In the rows, zero is written as 128.
Each path is a new rotation, seen through one point. The rows after it are directions, each followed by how far the rotation turns it, in degrees a step (0 if it stays put).
Each turn is a multiple of 5 degrees from 10 to 175, or 0.
Each row of a path follows its step; steps can be skipped.
path 1
step 0: [131 136 123 123 133 129 146 131 138 122 131 120 127 136 129 116 132 132
 123 131 122 118 125 135 123 127 141 130 123 132 124 135 136 123 124 129
 127 125 127 129 123 133 136]
step 2: [134 126 132 127 135 116 119 126 131 117 128 127 128 133 132 134 124 120
 130 134 118 127 127 124 129 128 137 134 130 129 135 135 133 126 115 137
 140 131 127 138 132 136 134]
step 3: [126 122 131 132 121 120 134 134 140 112 128 131 130 127 141 129 123 124
 120 133 127 129 123 126 118 124 133 114 127 134 122 127 123 129 128 134
 135 127 124 137 132 131 135]
step 4: [135 127 132 132 129 125 128 138 136 115 124 140 130 134 118 126 118 120
 121 128 133 127 119 130 127 122 132 116 133 127 137 128 120 124 121 128
 123 132 126 128 113 129 132]
step 5: [128 127 124 124 134 127 139 140 139 120 123 130 137 144 123 139 126 126
 129 136 119 131 126 118 131 135 131 127 138 120 131 129 131 126 128 128
 124 122 136 125 126 124 133]
step 6: [133 121 126 125 133 130 132 125 135 120 126 125 137 133 127 132 121 138
 126 128 132 121 133 130 134 139 142 122 132 129 120 142 126 136 137 130
 125 127 129 133 126 132 140]
step 7: [134 124 128 138 137 126 133 136 143 135 132 122 126 122 118 129 119 129
 136 132 124 122 123 135 127 126 141 133 131 127 128 136 127 134 122 126
 129 125 117 133 125 126 135]
step 8: [135 134 127 127 140 126 133 137 132 128 122 120 122 125 130 135 125 122
 120 133 112 121 129 129 124 125 137 121 119 133 137 134 124 130 128 118
 137 126 133 129 134 133 135]
step 9: [130 125 130 134 129 127 131 122 133 111 128 128 119 127 130 141 118 128
 129 126 123 129 125 131 134 122 121 126 122 136 134 138 121 123 131 133
 137 123 129 128 125 125 146]
step 10: [128 121 120 131 124 118 125 133 140 118 131 133 129 123 119 132 115 118
 126 135 132 121 125 127 140 122 130 130 125 126 128 120 127 125 127 128
 138 124 136 137 129 130 131]
step 11: [130 126 116 129 123 122 129 136 133 122 131 130 136 127 119 131 125 124
 116 125 124 132 125 124 128 131 133 109 130 121 120 136 127 129 122 122
 139 129 132 123 127 117 134]
Directions:
[127 129 125 126 125 129 129 128 128 126 130 131 129 131 127 128 126 125
 126 127 128 129 124 128 129 128 126 126 132 124 126 128 124 125 131 129
 127 131 130 130 128 126 126]
55
[128 126 126 127 126 127 128 129 128 126 128 127 125 130 130 131 128 126
 131 127 128 128 130 127 130 130 126 132 131 131 129 130 129 127 130 127
 127 127 132 125 123 132 128]
90
[126 130 128 128 133 126 127 130 129 131 128 129 127 129 127 131 129 123
 128 131 133 129 126 126 130 127 128 131 126 125 126 130 129 128 126 127
 128 129 127 129 129 130 127]
130
